128 stands for zero in the data rows.
Here are some numbered points:
array([153,  96, 157, 111, 131, 112,  74, 110,  95,  99, 141, 115, 128, 140, 106, 130, 110, 161, 105, 138, 117, 125,
       112,  98, 155, 152, 126,  89, 129, 121, 107, 144, 142, 135, 138,  53]) 0
array([142, 134, 154, 135, 139, 159, 148, 107,  79, 123,  70, 140, 141, 154, 165, 142, 134, 153, 153,  87, 166, 130,
       123, 116, 146, 154,  97, 108,  58, 141, 165, 147, 191, 139, 141, 189]) 1
array([122, 128, 117, 144, 134, 172, 181, 159, 131, 143, 123, 167, 159, 106, 130, 137, 132, 101, 143, 119, 125, 118,
       134, 129, 126, 103, 119, 135, 146, 120, 142, 128, 125, 122, 119, 206]) 2
array([162, 126, 147, 142, 127, 150, 116, 144,  98, 122, 118, 163, 135, 129, 115, 115, 132, 134, 137, 143, 117, 150,
       112, 138, 137, 103, 120, 113, 144, 158, 128, 144, 121, 129,  98, 197]) 3
array([149, 137, 135, 150, 109,  83, 169, 100, 223, 135, 146, 104, 122,  70,  98, 116,  95, 131, 117, 132, 107,  78,
       164,  97,  96, 108,  86, 166, 127, 137,  61, 121, 137,  50, 152, 149]) 4
array([111, 148,  97, 173, 118, 177, 238, 123, 237, 183, 140, 170, 128,  51, 109, 121, 174,  75, 194,  81, 158,  27,
       157, 157,  64,  86, 105, 181, 165, 130, 123,  87, 119,  66, 137, 255]) 5
array([110, 112, 102, 145, 136,  99, 101, 145, 118, 123, 123,  93, 126, 126, 125, 123, 136, 144,  93, 120, 143, 120,
        94, 139, 104, 147, 143, 106, 128, 116, 136, 126, 148, 105, 152, 117]) 6
array([154, 124, 154, 129, 113, 173, 196, 121, 137, 125, 102, 148, 104, 115, 117, 159, 107, 112, 102, 134, 100, 146,
       154, 129, 145, 107, 103, 184, 161, 172, 139, 145,  85, 113,  87, 192]) 7
array([204, 125, 148,  85, 156, 105,  85, 148,   0,  42,  90, 108,  93, 181, 112, 137, 124, 193,  53, 198, 103, 223,
       140, 105, 204, 145, 118,  43,  74, 112, 125, 201, 137, 187,  71,  31]) 8
array([121, 133, 140, 120, 111,  92, 128, 114, 136, 149, 141, 101, 114, 119, 123, 139, 111,  95, 104, 156,  95, 117,
       114, 148, 127, 132, 161, 136, 136, 112, 120, 123, 117, 128, 100,  84]) 9
array([115, 116, 148,  87, 147, 123,  86, 174,  74, 110, 125, 130, 110, 174, 138, 122, 126, 183, 107, 154, 111, 184,
        88, 122, 128, 126, 133,  93, 163, 125, 135, 147, 104, 175, 106,  54]) 10
array([157, 101, 185,  97, 139, 104,  60, 103,  62,  86, 100, 118, 141, 161, 122, 110, 126, 163, 108, 138, 132, 158,
       159,  72, 153, 152, 111, 102,  77, 157,  95, 165, 157, 137, 141,  67]) 11
array([138, 102, 161,  64, 132,  64,   6, 136,  53,  38, 144,  47,  84, 200, 103, 145,  93, 192,  53, 179, 110, 194,
       105, 106, 181, 136, 132,  86, 128, 124,  84, 161, 143, 154,  97,   0]) 12
New points follow, each followed by the numbers of its three nearest points above, looking only along the 2 directions in which the numbered points spread most, nearest first.
array([ 93, 130, 124, 147,  98, 119, 171, 152, 206, 168, 160, 136, 138, 103, 109, 121, 137,  76, 155, 121, 124,  76,
       174, 182,  81, 102, 142, 190, 151, 132, 124,  96,  77, 151, 123, 188]) 4 2 7
array([194, 156, 129, 152, 114, 190, 213, 136,  52, 109, 109, 194, 164, 122, 125, 152, 137, 114, 126, 119, 120, 148,
       174, 158, 156, 107,  95, 127,  85, 126, 172, 174, 131, 178, 118, 247]) 1 3 2
array([135, 176, 106, 171, 126, 202, 255, 135, 239, 184, 131, 158, 158,  54, 130, 114, 152,  74, 188,  65, 155,  72,
       160, 136,  95, 107, 125, 195, 114, 150, 149,  75, 122,  72, 152, 255]) 5 2 7
array([ 78, 154,  90, 176, 168, 133,  95, 113, 193, 167, 153, 128, 155, 123, 124, 109, 151, 123, 193,  61, 174,  64,
       112, 153,  73, 118, 143, 113, 125, 107, 156,  97, 159,  92, 187, 141]) 4 7 2
array([ 94, 134, 106, 128, 129, 146, 133, 155, 151, 136, 147, 146, 135, 119, 165, 136, 166, 116, 162, 103, 160, 102,
       126, 155, 127, 120, 155, 124, 129, 117, 152, 117, 124, 116, 137, 138]) 7 2 3
array([127, 117, 131, 137, 103, 125, 119, 143,  85, 110,  97, 146, 128, 149, 154, 157, 104, 158, 119, 146, 135, 142,
       123, 143, 148, 124, 112, 101, 153, 156, 162, 129, 106, 167, 124, 155]) 3 1 6
array([ 85, 123,  97, 119, 119,  69,  86,  95, 196, 155, 161,  96, 133,  99, 135, 110, 117, 109, 117, 119, 153,  66,
       114, 115, 107, 137, 162, 133, 149, 104,  91,  94, 134,  53, 183,  70]) 4 9 6
array([ 53, 120, 102, 119,  67,  66, 115, 129, 224, 190, 190,  61,  93,  98, 110, 109,  82, 103, 112, 121, 126,  85,
        95, 175,  93, 118, 175, 189, 243, 129, 111,  76,  82,  68, 120,   8]) 4 9 6
array([183, 171, 132, 181,  78, 205, 255, 116, 244, 164,  84, 157, 169,  40, 153, 129,  91,  74, 192,  96, 162,  79,
       188, 119, 103,  69,  55, 200,  81, 164, 157,  83, 118, 107, 166, 255]) 5 2 7
array([ 86, 112,  99, 176, 106,  98, 144, 127, 199, 210, 196, 122, 121,  83, 143, 128, 138,  94, 160,  92, 133,  88,
       114, 180,  89, 109, 168, 157, 197, 138, 102,  81,  93, 105, 133, 143]) 4 9 7
array([ 93, 125, 100, 171, 122, 109, 117, 115, 153, 162, 141, 145, 142, 111, 152, 129, 150, 116, 163, 129, 143,  82,
       112, 135, 107, 123, 132, 126, 121, 142, 140, 110, 119,  98, 146, 162]) 7 2 6
array([155, 110, 172,  99, 181, 124,   0, 144,  28,  30, 114, 120, 142, 188, 116, 119, 118, 197, 134, 158,  85, 174,
       129, 104, 161, 164, 121,  43,  90, 126, 139, 191, 180, 206, 129,  63]) 8 11 10
array([142, 136, 143, 151, 110, 110, 156,  94, 157, 138, 116, 127, 126, 109, 115, 110, 114, 116, 110, 136, 147,  89,
       171, 135, 110, 116, 104, 141, 100, 137, 115, 145, 152, 118, 126, 165]) 7 6 2
array([ 50, 126, 111, 136, 126, 134, 145, 115, 191, 194, 157, 121, 111, 121,  84, 159, 163,  77, 166,  97, 149,  92,
        93, 158,  85, 120, 172, 167, 145, 114, 107,  93, 100, 100, 136, 132]) 4 7 9
array([168, 107, 133, 114, 107, 200, 176, 155,  55,  79,  72, 122,  84, 162, 147, 140, 146, 156, 113, 142, 107, 227,
        95, 136, 160, 123, 125, 129, 144, 125, 187, 143,  93, 142,  75, 110]) 1 3 10
array([ 63, 123, 104, 142, 103, 109, 117, 124, 208, 187, 187, 135,  89,  90, 122, 149, 168,  95, 159, 132, 126,  79,
       100, 166, 110, 117, 156, 142, 206, 119, 109,  94,  95,  90, 134, 114]) 4 9 6
array([149, 164, 138, 160, 160, 189, 185, 117, 186, 147, 103, 154, 151,  80, 118, 133, 148, 105, 153,  89, 133,  98,
       136, 137, 115, 111,  94, 143, 110, 131, 138, 124, 156, 105, 147, 255]) 2 7 3
array([125, 101, 109,  81,  93,  98,  51, 150,  17,  87, 136,  67,  61, 183, 145, 122, 108, 171,  68, 166, 122, 215,
        71, 121, 187, 137, 182,  95, 146, 117, 143, 141, 102, 147,  89,   0]) 12 11 10
array([111,  96, 133,  69, 110,  73,  57, 142,  19,  83, 114,  50,  88, 197, 159, 128,  85, 182,  49, 196, 147, 211,
        73, 135, 184, 159, 162,  83, 134, 132, 116, 154, 110, 203,  93,   0]) 12 8 11
array([153, 164, 125, 157, 186, 172, 150,  99, 176, 170,  99, 152, 198,  97, 130, 100, 178, 118, 173,  57, 151,  67,
       148, 101,  84, 156,  83,  94,  65, 128, 128, 132, 183, 102, 201, 255]) 2 7 3
array([104, 120, 126, 123,  94,  91, 104, 122, 173, 144, 180, 129, 119, 103, 126, 140,  66,  79, 130, 207, 100,  63,
       145, 182,  79, 105, 164, 172, 231, 126, 118,  98,  71, 159,  72,  86]) 4 9 6
array([142, 191, 114, 170, 181, 165, 229, 128, 231, 197, 100, 227, 190,  53, 141,  97, 146,  52, 201,  67, 173,  37,
       193, 119,  51,  99,  76, 150,  87, 117, 167, 116, 164, 120, 179, 255]) 5 2 7
array([113, 140, 118, 150, 144, 105,  67, 117, 182, 132, 141, 142, 151,  90,  72, 138, 117, 126, 190, 116, 138,  72,
       112, 147,  83, 111, 119, 140, 127, 129, 120, 109, 143, 113, 131, 159]) 4 9 6
array([133, 140, 135, 128, 120, 162, 186, 122, 106, 145,  93, 130, 142, 134, 130, 153, 127, 129, 134, 116, 131, 157,
       128, 107, 167, 120,  98, 140, 129, 128, 146, 124, 109, 128, 131, 143]) 3 7 1
array([ 81, 144, 125, 128, 134, 152, 123, 121, 191, 123, 147, 138, 132, 108, 151, 145, 149, 131, 154, 119, 150, 100,
       122, 162, 118, 119, 141, 115, 145, 130, 146, 128, 127,  93, 131, 144]) 7 2 6
array([ 74, 130, 131, 120,  96,  84, 121, 127, 177, 145, 159, 106, 134, 109, 129, 100,  84, 105, 142, 131, 132, 103,
       140, 125,  90, 127, 162, 171, 187, 155,  82,  71, 104, 137, 116,  86]) 4 9 6
